First come named moves, each a turn or a mirror, each shown by rows before and after it. For each pair of rows after them, which moves, in which order, take the first row to the second? The first pair is done for you.
D:
[  5.3   4.1   2.9   3.3   1.7 -12.8 -11.2  -1.3  36.7 -15.4  -3.5  -0.4
   0.9 -15.1  -0.9  -9.4] |-> [ 22.8   2.6  10.8   2.8   5.9  -0.5  -1.8  -0.1  31.7 -14.0  -1.7  -9.3
  13.5  -9.7  -5.1 -13.9]
[-12.4  17.0  10.5  31.1  18.6  18.9  -8.1  -4.2  -2.8  -3.8 -14.0  24.6
 -14.2   2.1  -2.5 -12.9] |-> [  1.9  17.8  19.9  22.5  18.8  29.9   2.6  -4.8 -11.2  -5.1 -13.7  17.0
  -7.8  11.0  -4.7 -16.2]
[ 16.4   4.6  -8.4 -15.0 -11.3 -13.9  16.9   1.2 -57.9  27.6   1.5   9.0
 -14.3  13.3 -27.4  16.9] |-> [ -8.8   6.2 -21.2  -6.1 -14.6 -28.1  -1.9   8.4 -47.2  22.5   0.5  20.9
 -23.4   8.6 -19.7  23.4]
M:
[ 13.3  13.2   6.2   5.7   6.0  -5.5   9.1  -4.0 -10.3   1.1   7.8 -27.7
   7.8   2.7   1.4 -15.5] |-> [ 10.1   7.3 -10.7   3.2   2.5 -19.4   6.1  -5.9 -17.1   8.5   4.2 -19.4
  -0.8   8.6 -10.8 -10.3]
[ 20.6   4.6   6.8 -19.6  -1.3   3.0  23.5  -6.4 -39.6  20.2  -0.9   3.5
  -5.1  16.8 -21.5   0.1] |-> [  0.9   6.2  -4.9  -6.4   8.0 -20.0   8.7  -0.5 -34.5  23.3 -14.6  18.7
 -23.7   7.5 -33.1   7.5]
[  6.4  -8.0  -0.5 -19.5 -28.8  -3.5  -5.6   5.6  -7.3   6.3  12.7 -15.2
   6.0   9.0   7.6  17.1] |-> [-12.3 -12.2 -13.4 -14.6 -17.7 -16.0 -15.0  17.4  -2.9  11.1   6.4  -6.4
  -2.7   7.2  -5.6  16.2]
X:
[-17.4 -19.5 -41.9 -23.2 -24.5 -13.4 -29.6   1.7  18.5 -16.4  -7.6   5.7
  16.1  18.4  29.2   0.4] |-> [-28.9 -13.2 -36.2 -21.8 -23.0   1.1 -16.6  12.4 -12.0 -26.8   1.9  30.3
  -1.4  19.1  17.5   2.7]
[ 21.0  10.4   3.6 -20.4   9.3 -21.1  13.4  -6.4 -13.4  36.1  -7.8 -15.5
   6.7  -1.2 -34.3   1.7] |-> [ 18.6   1.8  -2.4 -17.4  -2.6 -39.1  -5.5 -10.6  15.7  30.0  -9.5 -26.4
  23.9  -8.8 -14.1   9.2]
[-20.6  14.6 -14.4  26.0  28.3   8.1  -9.3 -10.0   5.7 -34.4 -45.5   3.3
 -15.7   3.0   3.6   8.4] |-> [-20.0  15.9  -5.8  20.0  35.1   9.9   2.6  -2.4  -8.2 -26.4 -44.7   8.3
 -18.1   6.6  -6.5   6.3]

Between the rows of a pair lie 2 to 3 moves.
[-20.7   1.6  -0.6 -25.5 -28.5  -7.7 -16.6  -3.3 -41.2  -1.0  14.9  38.5
 -48.0  20.6 -16.0   6.6] |-> [ 39.7   0.3  18.7 -54.2  -7.3  -1.0  13.3 -16.0 -41.2  30.5   2.2 -13.6
 -10.4  25.4 -22.6  -7.3]	D X
[ -4.6  -7.6  -1.0 -42.2   9.7   4.8   9.0   6.5 -34.7 -13.5   1.0   6.8
  -0.9  16.3  -6.6  20.0] |-> [ -3.2 -16.1 -12.0 -39.3   1.5 -13.5  -9.5  -7.7   8.1 -13.8 -11.1 -14.7
  14.2  10.3  16.7  23.4]	X X X
[ 67.1  11.7  12.2 -24.9  -1.0  34.1  21.2  14.0 -70.3   2.7  23.7 -16.7
  -4.3  33.0  -2.1  28.8] |-> [ 69.5  -5.0  -3.9 -30.3 -12.7   0.6 -22.5  -5.3  15.8  -2.7  13.5 -61.4
  35.7  18.3  38.6  35.5]	X X
[ -9.3   3.8   8.4  32.9  35.4  12.0  -5.7   1.9  23.6 -21.3 -16.7   4.8
 -17.3 -12.0   5.4 -20.8] |-> [-21.6   6.0   8.5  27.5  20.4  23.5   0.6   7.7  -5.0 -32.9  -5.2  23.8
 -28.9  -1.0   6.1 -13.5]	M D X
[ 19.6  18.3  22.9  27.4  26.4  44.1  31.1  31.0 -37.8  11.8  -0.1  32.1
 -16.8   0.0 -31.0  -1.7] |-> [ -4.2  -3.8 -18.9  31.4  19.4 -31.2 -37.7  17.7  62.0  18.5 -34.5  -6.1
  10.3 -25.9   2.4  13.9]	X X D
[ 17.3  14.3  14.8  12.3  13.1  10.6  -4.1 -21.4  38.6  -5.5 -18.1 -31.4
  30.7  -2.4  24.1 -10.2] |-> [-41.1  21.3 -15.8   9.3 -23.4 -14.4 -35.7  -0.3   6.5 -22.4  -6.9  26.4
 -12.4  -2.2  20.8  14.7]	M D X
[ -0.5 -36.4  29.1  -2.1  -4.4  41.6  36.8 -40.3 -14.5   7.7   7.6 -23.6
  -0.4   3.7   9.2   9.2] |-> [-23.1 -37.0  23.8  -0.7   0.0  37.9  35.7 -31.5 -33.1  10.7   4.8  -2.4
 -24.4   3.4   1.0  11.9]	D X D
[ 40.7  -4.2  22.0 -17.4  10.5   2.5  26.2   3.0 -20.0  44.7   0.7 -15.5
   1.1   4.5 -30.1  15.6] |-> [  5.9 -14.0  -3.5  -2.1  13.6 -42.1 -12.9   5.3  12.1  47.3 -18.5  -4.3
 -17.2 -12.7 -29.2  24.0]	M D X
[ 38.7 -18.4   4.2  -8.2   4.4  -4.9  13.5  -6.9  -9.1  13.0   5.6 -38.5
  16.5  14.8 -18.9   2.9] |-> [-20.9 -20.2 -23.9  11.5  -5.2 -33.9 -25.2  14.4  -4.1 -13.1   9.8   6.3
 -14.9   5.2  -8.0  20.5]	D X
[ -0.2 -24.4   7.0  -9.9  -5.6   2.8 -12.0  -7.7  65.7 -38.3   7.1   7.0
   7.0 -20.3  32.1 -31.3] |-> [ -0.6 -13.7  22.9 -10.1  -3.8  34.4  12.0   3.9  16.9 -51.7  22.2  36.4
 -10.1  -5.3  16.6 -38.3]	D X X
